grid =
[[-20.9  16.8  41.3  -9.0  -4.4 -13.1 -17.5]
 [-45.8   7.2  41.9 -11.7   5.4  -1.9   4.3]
 [-55.3 -17.8   7.2  -6.9  20.1  21.6  43.2]
 [ 18.6  13.4   9.8   0.3 -10.5 -14.0 -25.2]]
Indices start at 0.
The entry in row 2 and column 2: 7.2
Find the entry directly above the smallest entry.
-45.8
Find the entry directly below the smallest entry.
18.6
The entry in row 0 and column 0 is -20.9
The entry just left of -13.1: -4.4
The bottom entry of the column that holds the largest entry is -25.2
Find the entry in the top-right corner.
-17.5
Find the entry directly above -6.9.
-11.7
Find the entry directly above the largest entry.
4.3
The entry just left of 21.6: 20.1
Find the entry at row 0, column 2.
41.3
The entry just left of the largest entry -> 21.6
Find the entry just right of 41.3.
-9.0
The entry in row 2 and column 0 -> -55.3
The entry directly below 20.1: -10.5
Find the entry in row 0 and column 1.
16.8
Find the entry at row 1, column 2.
41.9

m =
array([-26.3, -56.1,  19.1,  61.3,  31.6,   2.0,  47.7,  25.8,  39.4,
       -64.3])
The first entry from the left: -26.3
Give the 3rd entry from the left.
19.1
The entry just right of -26.3: -56.1
The entry just left of 25.8 -> 47.7
Give the entry just right of 19.1.
61.3
Give the 5th entry from the end.
2.0
Give the minimum.
-64.3
The 3rd entry from the right is 25.8
The second entry from the right -> 39.4

M =
[[  4.5  13.3  11.9  -7.7   2.5  10.8  -6.0   9.3]
 [-11.7  -8.3   5.1   3.4 -13.5  -1.4   8.5 -12.9]]
Rows and columns are numbered from 0.
Read off the entry directly below 9.3.
-12.9
Read off the entry directly above 8.5.
-6.0
Read off the entry directly below the largest entry.
-8.3
The entry in the bottom-left corner -> -11.7
Read off the entry just right of -6.0.
9.3
The entry at row 0, column 1: 13.3
The entry in the top-left corner -> 4.5
Read off the entry just right of 3.4.
-13.5
The entry at row 1, column 2 -> 5.1
Read off the entry just left of 8.5.
-1.4

x =
array([[ 84,  99,  57, 143, 130,  85,  35, 108,  94, 105,  93, 153, 100,
        103],
       [ 57, 104,  32, 137, 110,  84,  49, 118,  95,  85,  81, 131,  75,
        102],
       [181, 108, 207,  78, 116, 135, 163,  89, 121, 145, 143,  94, 159,
        114],
       [ 64, 118,  73,  91,  71, 108, 143, 124, 110,  73,  91,  63,  65,
        106]])
The entry just left of 95?
Answer: 118
The entry just right of 95 -> 85
The entry just left of the smallest entry?
Answer: 104
The entry just right of 35 is 108
The entry just right of the smallest entry?
Answer: 137

[ 21.5  42.4  26.0  24.0  35.0  21.9  24.4 -25.5 -73.5 -68.8  64.4 -37.0
  44.2]
The entry just left of 42.4 is 21.5
Read off the entry just right of 24.4.
A: -25.5
The entry just left of 35.0 -> 24.0
Read off the entry just left of 26.0.
A: 42.4
Read off the entry just right of -73.5.
A: -68.8
Read off the entry just right of 64.4.
A: -37.0

a = -11.8  -13.1   12.2  -11.4   11.6  -10.3   11.3  -13.3   14.6  -11.9  -11.2   12.3  -13.4  -12.5  -12.5
Report the entry just right of the smallest entry.
A: -12.5
The entry just right of -13.3 -> 14.6
The entry just left of the smallest entry is 12.3
Report the median entry.
A: -11.4
The entry just right of -11.4 is 11.6
The entry just left of 11.3 -> -10.3
Report the entry just left of -11.2.
A: -11.9
Report the minimum.
A: -13.4
